Where one turn sends some rows of the set: a few examples, then the rows asked
Gosip: [-14  -7 -14  11  -7   1  -1   2  -6  -7   1  -4   0  -5  11  -8 -19  19
   8 -12  -5   1   1  19   5   6  -9   1  -6  15   6   8 -13  -5  18  12
   0   3  15  -5 -14   5 -11 -18  -7  -8   5   9   4  -2  -1  -2  -5  -9
  -4  24  11   8  -4  -9  14   0 -16   0 -15   0 -10   3   3   0  -9   6
  -3  11]
zuv: [-12  -3  -1 -23   2   3  10   2   7  -3  -4   7   2 -10 -21   3  -7 -17
 -14   3 -10   6   2   8   7  28   7   0  13   3  -2  -8   3   3 -22  -7
  15 -12   3  -5 -32  -5  -8   9   7  -3   8  -2 -11  -3 -13 -20   1 -11
  12  13  17  10  -2  -7  -7   4  -5  13   5  -7  -7  -3   6   7  -3   7
  -8   2]
naz: [  5   9   3  11  -1   6   7  24   8   2 -23  -2 -16  -5   2  -2  -4  -9
   4  -3   4 -14   7  -9  -5  17 -10   8   4   5  -6  -4  -1  18  -3  -5
  14  11   7   6  -8  -2  -3  25   7   3   9   7   0  -9  -6 -17   6 -11
  -8   5  17   3   2 -11 -16  18  -7   3   7 -23  -9   1  -6  -5  -6   0
   2  11]
samu: [ -4   0   0  -4  -4 -18  13 -18   1  14 -10 -14   0 -14  -4  -7  -1   4
 -10  -6 -12  20  -1  -7  14   9  -5  18   9  -1  10   1  16   7 -10  -9
  -8 -13   7  -4  -7 -10   2   5  13  -1  -9  27  -3   3   5  -6   5 -12
   4  17  -4  14  -3  -4 -12  -4 -15  -7  -3 -13  11 -13  20  -8 -15   4
   4   3]
dut: [  9  -7  -3  -4   1 -11   1  -6   5   6 -22   5  -9  -4  -5 -15 -13   7
  -3  -8   4  10  -1 -22  20   7  -6  13  -3   8  10  -2  22   7  -3  -9
 -13  -2  -3  -4  -3  -5  -8  18  13  -4  -4  20   1   7  -8  -5  12 -18
  -4   8  -8   9  -3  -2 -17  -5 -12  -3   9 -14  13 -15   1   3  -9   6
   3   5]
tokog: [ -7   1 -13   4 -12   9  -7   7  -8  -1 -12   3   6  -8   6  -1 -10   5
  13 -16   1  12  17  16   9  -7 -13  -5 -13  24   5  17 -12  -1  21   9
 -13 -17  12   0 -12 -10  -4 -10  -7  -6  13   3  -2 -10  -5  -6  -1 -12
  -1  18  -1  15  -8 -12   7  13 -14  -4   5 -14 -16  -9   8   1 -10  -2
  -9  14]
kud: [  1   1   1  -8  -5  -8   9  -7   7  19   3 -18  -4 -17 -10 -17 -15  11
  -6 -11   2   8  24  -6  -3   0 -15  22  10   2   5  12  13  18   8   6
 -10 -17   4   2  -6 -12  -4   6   6   2   2  19  -8 -18   4 -11   9 -13
  -2  16   5  19   8  -2   0  -7  -7 -19 -11 -14  -5  -3   6  -3   0   8
  18  -3]
dit: [ 12  -2   6   2   1 -12  11  21  -9   5 -12   1  -1 -14  -4  -5  -4   1
   1   9   3  -2   2  -8 -10   7  -6   1   6  15   1  -8  -3  -1   1  -2
  20   3  15   3 -18   0  -3  17   6   6 -10   5  -6 -18 -20 -18  15 -13
  -1  12  18   6  -2  -1  -5   6  -5   0  17 -26  -1   6   9 -14 -11  11
   0   0]
nivi: [-10   2  -5  -8 -10  -2  11   1  -1  -1 -11   9   1  -8 -17  -1 -14  -9
  -6  -8  -6   1  -1  -9   7  20   7  -6   6  16  -1 -25   5   8  -7  -6
  22 -11 -12  -5 -20   0  -3  14  20  -2  -8  13 -14   7 -14 -21   3 -11
   2  20   6  19  -2 -10 -16   0   5   8   5  -4 -12  -6  -6   2   4   3
   4  -1]
nal: [-13  -9  -6  10 -10   8  -4  -3  -5  -3   2   3   3  -3   3   0 -15  15
   3 -13  -9  -5   7  12  10   3  -6  -3 -12   6   8   1 -13  -3  10  15
  -4  -7   6  -4 -10   2  -6 -14  -9  -7   5   1   1  -4  -6   3   2  -8
  -8  22   9  10  -6  -8  23  -4 -17   7 -19  -2 -21  -2   2  -3   5  -1
 -10  17]
Kufa: [  9  -2  -4  -8   0   5   2  16   7   1  -9   1  -8 -27  -1  -2  -5  -4
 -12  11  16  -6  13   2  -2  10  -5   5   3   6   1   4  -4   4   0  -4
  14 -10  10   2 -24  -9 -18  31  -7   6  10   1  -3 -14 -14 -25   3  -7
   4  16  20   2  -2  -9  -7   4  -8  -3  16 -25 -11   8  -1  -2  -5  -7
  -4   3]
kig: [-13  -2 -11   6 -14  10  -2   2 -10  -3  -3  -5   8  -3   7   4 -14   5
   7 -16  -3  10   4  23  12   2  -5  -8   0  20  12  13  -8   3  14   9
  -1  -7   8  -5 -17   0  -5 -13 -10  -6   8   6   7   2  -7  -4  -1  -4
  -2  20   7  16 -12 -13  16   0 -13   0 -17  -7 -14   2   0   2   2  -1
 -11  17]
dele: [ -8  -4   1 -14  -2   7  17   4   6  -5 -10   8   1   5 -23   0  -4  -5
 -13  -3 -14   2   0   3   4  22   4 -11  12   7  -1 -15   6   9 -16  -1
  17  -4   1 -10 -33   4 -10   4   4  -1  -1   7  -5  -6 -12 -21  -5  -7
  17  17  17  10  -6  -1  -1  15  12   3   4  -6 -10  -1   2   2  -9   5
 -10   3]
dunu: [-15   5   4  -4  -5   6  -5  -1 -12  -2  -7   3  17  -2   7   5 -17   6
   8  -6   0  13   9  23   4  -4 -15   2 -19  15   5   4  -9   1  13   8
  -9   1  19  -7 -15  -4   6  -9  -2  -1   7  -5   5  -2  -4 -10   2 -15
   4  24  -9  12 -10   2   0   8 -15   9   6  -9 -11  -7   7   0  -4   6
 -14  12]
nidef: [  6   1  -5 -18  -3   2   5  -4  21  13   0 -11 -10 -10 -18 -13 -15  -4
  -9   0  -8   6  20  -1   9   8  -1  21  15  -3   4  21   9  14  -4  -6
 -10 -19   2  -5  -4 -12 -19   9  -9   3  13   7 -11  -3  -6 -12  -2 -15
   2  17  17  15   1 -12   9  -8 -13  -4 -17 -14  -4  -2  -3   8   8   7
  10  10]
zaf: [  7  -4   6 -11   5  -7   0 -11  13  11 -17  -7  -9   0  -3 -17  -2   3
  -4   4 -11  16   1  -2  13   0 -12  21  -3   3   7  -1  29   4  -8   0
 -20  -2  15 -11  -5  -4 -10  16   5  -3  -1  15   1   2  11 -15  -1 -21
   4  18  -8   4  -3   3  -7   7  -7  -5   5 -13   7 -18  13  -1  -8  -1
 -10  10]
Sisa: [  1  -7   4  -5  -5   1   6   7   4   5  -9   5  -6   4 -23   3  -3 -17
   5  -8 -17   0   2  -9   7  27  -3   0  12   6 -13 -13   4  28  -5  -5
  18   1  -6  -6 -20  -1   2  11  11  -5   3   1  -6  -3 -11 -17   3 -22
  -1  15  11  -4  -7 -15 -13   2   1   9  -4  -6 -24 -11  -3   7  -8   9
   2   2]
sofak: [ -2   4   8  -5   1   6   8  18  11  10 -14   3 -16 -14   4 -10  -7   2
   2   1   9 -18   8  -4  -7   8  -9  -3  -2   4  -4 -14   2  -1  -3  -5
  19  -1  16   0 -20 -12  -8  16  -8   7   1   4   6 -16 -17 -12  -3  -3
   2  12  20   9  -2 -19 -19  13  -2   7  -4 -30  -4   5  11 -10  -4   9
   0   2]
duf: [-16  -3  -7   2  -7   2  -3 -12  -6 -10  -3  20  11   3  -7   6 -11  10
   3 -12 -15  11   8   6  12   3  -5   3 -17   4   6  -9 -19   3   5   8
  -5 -11  11  -2 -13  -7  -3 -20  -6  -8   9   4   0  -3   2   5   0 -12
   0  13   0   9 -10  -1  17   3 -12   3   4   3 -12  -5   3  -7   1   6
 -11  17]
diz: [-21   1  -5  -2  -5   2   1  -6  -7  -4  -1  10  14   6  -5   7 -11   5
  14 -14 -11  18   7  12  11  -4 -10  -1  -9  15  11   8  -7   2   6   2
  -4  -1  12  -6 -24   1  -3 -19 -10  -4  11   6   5   4  -4  -3   0 -10
   0   9   3  10 -12  -3  13   3 -17   4   2  -2  -3  -2   6  -3  -7  12
 -11  24]
morem: [-10  -4  -2   5  -2   7  -7  -3  -8  -4 -11   9   7  -3  10   0 -14  14
   0  -9  -6   0   4  15   8   4  -9   1 -25   1   4  -6 -14  -7  10   9
 -12  -4  15  -4  -3  -6   4 -11   0  -7   2  -5   5  -7  -6   3   3 -14
  -2  26  -6   7  -8   1   4   5 -18  12   0 -10 -13  -9  10  -3  -5   0
 -17  13]
biput: [ -8 -10   1   1  -4 -13   9   9  -3  -8 -13  -2  -5  -7 -30  -7  -1 -10
   1  -8 -10  -7  -2  -5  13  29   6  -8  15  10  -9 -25   0  12  -7   0
   4 -21   3   2 -26  -4  -2   6  14  -6  -4  -3  -9   6 -17  -9   3  -9
   5   9  18   8   4  -9   1  12  -6   2   2  -7 -20   6   0  -6   0  12
   0   5]
kav: [ -6   1 -20  12 -13  -1  -6   7  -2 -13  -9   2   7 -13   7  -3  -8  12
   8 -10  -5  10   7  15   9   3 -17   1  -9  21  -3   6 -21  -8  18   7
  -7 -11  16  -8 -10  -6 -10 -20  -6  -9   3  13   3 -10   2  -2  -6 -13
  -5  15  -2  11  -3  -8   9  12  -9  -4   6 -11  -9  -8   8  -6  -9   1
  -7   4]
Muga: [  8  -6   5 -16   3  -9  -1 -10   6  13 -20  -5  -6 -17  -4  -6  -9  -4
 -11  11  -3  15   6  -2   9  13  -5  21   7   3   2   9  16  -2 -12  -4
 -16  -7   9  -6  -6 -10 -15  22   3   0   6  12  -5   7   7  -8   2 -23
   5  15  -8   6  -3  -2  -8   2 -19   5  16 -18   4 -17  13   5  -7   2
  -8  12]
gam: [ -5  -8   3 -21   0  -5  11  -3   1   6  -4   4 -20  -4 -22  -9  -4  -3
  -2  -5  -2  -8  -2  -1   2  28  -5 -10   8  14  -7 -23   8   5  -2   6
  16  -8  -4   0 -32  -4   0  10   8  -4   1  12  -8  -5 -13 -13  -4  -8
  12  21  11   5 -12 -14  -8   4   0  15  -1  -8 -21  -4   4   2  -6  17
  -9   0]
sazus: [ -3  -2 -12  13 -10   6  -7   3  -6 -11 -12  11   8  -9   7   1 -11  10
   3 -10  -5  -1  15   5   9  -3 -11  -2 -15   9   5   1 -23  -5  14  11
 -10 -18  13   1  -9 -10  -6 -13 -12  -3  10   4  -1 -12   3   5   2 -12
  -5  18   2   9  -5 -12  15  11 -13  -7   0 -10 -13  -6   9  -9  -2  -8
  -9  15]
Difer: [-16  -5  -3   6  -7   1  -2   1  -8  -3  -4   5   8  -2   8  -4 -18  18
   8  -9  -6   8   2  23   9   4 -11   7 -21  11  -3   1 -13  -5  15   9
  -6  -2  19 -10  -9  -3  -4 -17  -1 -11   2   0   4  -3  -2  -6  -4 -19
   4  28   0  10  -6   2  -5   7 -12  12  -2  -5 -11 -13  12   1 -15  10
  -6   1]
Rulu: [  3   2   1 -15 -10  -7   0  -3  15  14  -3  -9  -8 -11 -12 -22  -9  -6
  -2  -1  -6  -3  26  -8   9   9 -10   9   4  11 -13   3  11  16  -3   2
 -14 -15   2   1  -9 -13  -4   5  -9  10   7  24  -9   2   9  -6   3 -13
   4  16  11  21   3 -15  10   7  -4 -10 -20  -8   4 -10   6  -7  16  17
  12  -3]
Fav: [ -6   2  -4 -11  -6  -3   6   4  18  12  -6  -7  -5  -6 -12 -25 -17  -1
   1 -12 -14  -2  20 -24   6  -5  -6  11   2   8   4   4  18  16   5  -4
  -3 -18  -5   4  -2  -2 -12   7   4   6   1   8 -15   5  -4 -13   6 -21
  -7  16   7  19  15 -15  -4  -2 -12  -5 -17  -6   0 -11  -1   9   8   6
  20   3]
midap: [ -4   0   2   1  -5  -5   3  -2  13  18 -10 -22   0 -19 -17 -18 -16   4
   2 -12  -6  -9  26  -5   9   9  -5   9   7  -8  -6  -2   6  18   1  -1
 -24 -23   5  -6   0 -17  -7   9   2   0  -4   7  -4   5  -7  -3   0 -10
  -2  15  11  17  14  -8  -3   1 -11 -14 -19 -13 -13  -3   3  -8   6   6
  18   3]
setop: [  6  -1   6  10   4  -6   0  22   0   5 -14   5  -3 -15 -10  -7  -3   1
   5   0   5  -6   9 -11  -2   7  -1   6   0  -1  -3 -23  -2   6   4  -4
   6  -8  21   5 -19 -14  -6  18   0   2  -3 -11   5  -6 -20 -10   1  -8
   0   6  18  -1  10  -5 -15  13  -6  -8  15 -22 -15  13   0 -13  -1   6
   6   4]
Res: [  4  -5  -7  -6  -1   7   3  -6  21  13  -5 -17 -14   3 -11 -24 -11   1
  -4  -9  -8   5  22   1  13   5  -4  18   7   4   4  14  21  14  -2   2
 -18 -14   3  -8  -3  -4 -14   6  -3   0   2  14 -11  -7   2 -17  -4 -13
   0  22  15  15   0 -11  11   1   1 -16 -21 -11  -1  -3   1   4   8   5
   8  10]
kog: [  8  -2   2 -15   0 -10  -2 -11   9  10 -13   2 -17  -9  -5  -8  -4   5
  -7   2   2  16   0 -18  15   6  -1  18   6   3   4  -2  20   8   0  -3
 -12  -4  12   2  -8 -23   3   6  -4  -2  -1  22   9   3  10   2  -3  -9
  11   8  -9  -1  -7  -8 -13   8  -6  -8   3 -17   9 -19   6  -4   5   7
  -4  -2]
Bito: [ 10   4  -4  -4  -3  11   2  17   7   2 -17   3  -7 -15  -1 -10  -6   0
  -6   5   4  -5  13   0  -8   5  -6  -8  -2   9   1  -8  -3   5   1   0
  16   1  16  -4 -22  -8 -15  21  -4   6  -1   6  -4 -19 -15 -29  -5  -6
   6  21  18   5   0  -5  -6  20   8 -12  14 -21 -13   7  -2  -9 -11  -7
  -8   3]
gisol: [ -9  -6   1  -9  -9  -5  20  12  -3   6  -6   1  -6  -5 -22  -7   3  -6
  -7  -8 -14   8  -1   0  -4  21  12  -3  15  16  -3 -11   2  13   4  -1
  27 -18   6   7 -16  -2  -3  -2  13  -6  -9  -3  -9 -14 -19 -14   7  -9
   9  14  21  15  -2  -8  -1   3   3   7   0 -16 -12   2   1   5  -7  11
   5  -3]
Geza: [  6  12  -1   1  -8   1   6  -1  17  17  -4  -9  -3  -2  -8  -9  -8  -9
  -3 -15  -8  -4  24 -11   6  16 -13  15   5  -3 -13   8   8  29  -3  -1
 -11  -2  -7   1 -11  -2   1  14  -1   5  14  20  -4   1   5 -14   7 -14
  -6  13  13   8   6 -14  -4   0  -9 -11 -16  -6  -9  -7  -6   3  -1  -1
  21   3]
tida: [  1  -1   7  -1   7 -20   5 -15   0  12 -14 -11  -4 -13 -14  -6  -9  12
  -3  -6  -6   5  -4 -13  14  12  -4  15  11  -9   5 -12  17   6  -4   2
 -25  -5   8  -5 -10 -11   0  15  10  -4  -4  16   5  16   0   3  -2  -7
   4   8  -7  -2   6   1 -11   2 -22  -9   6 -10  -9  -9   4  -7  -4   2
   1  10]
nini: [-19   1 -12   6  -7  -3   2  -5   1  -8   7  12  13   4  -4   4 -12  14
   6 -12 -11  16  10  11   5   2 -11  10  -9  13  -3   0 -17  -3  13   5
  -1  -4  15  -8 -19   3  -6 -29 -10  -6   3   9   4   0   5  -3  -8 -12
   1  16   3   5  -4  -2  13   4  -7   2   5  -1  -7  -2   2  -2  -2  14
  -1   9]
nido: [ -4  -1   0  -1  -1   0  -1  -4  10   5 -20  -9 -11 -12  -5   2  -6  -3
   0  -5  -7   9   4 -17  16  14 -12  16   8  -5   4   4  13  27 -12  -7
  -5   7   0  -5  -3 -15   5  17  13  -6   0  21   3   2  11 -10   0 -17
  -3   5  -9  -3  -2  -5 -23   9 -11  -2   4 -11  -5 -26   4  -3  -7  -1
  -2   2]
dov: [  5   8   1  -5   1   3  10  18   6 -10 -16   4   3 -16   0  -8 -17   3
  -5  -1  11 -13   5 -16  -7   3 -13  -3   3   5   4 -15   1  13   7  -9
  19  -4   5  -4 -18  -2  -9  20   4  11   0   3   5 -12 -17 -15  11  -9
  -6  13   6   9   8 -10 -20   2   1  -9   4 -24   1   8  -7   1   2  -4
   7  -2]

kig -> tokog
Kufa -> Muga
Now these:
Geza -> naz
gisol -> kud
dov -> dut
morem -> duf
kav -> Difer
Rulu -> sofak
zaf -> dele
tida -> biput

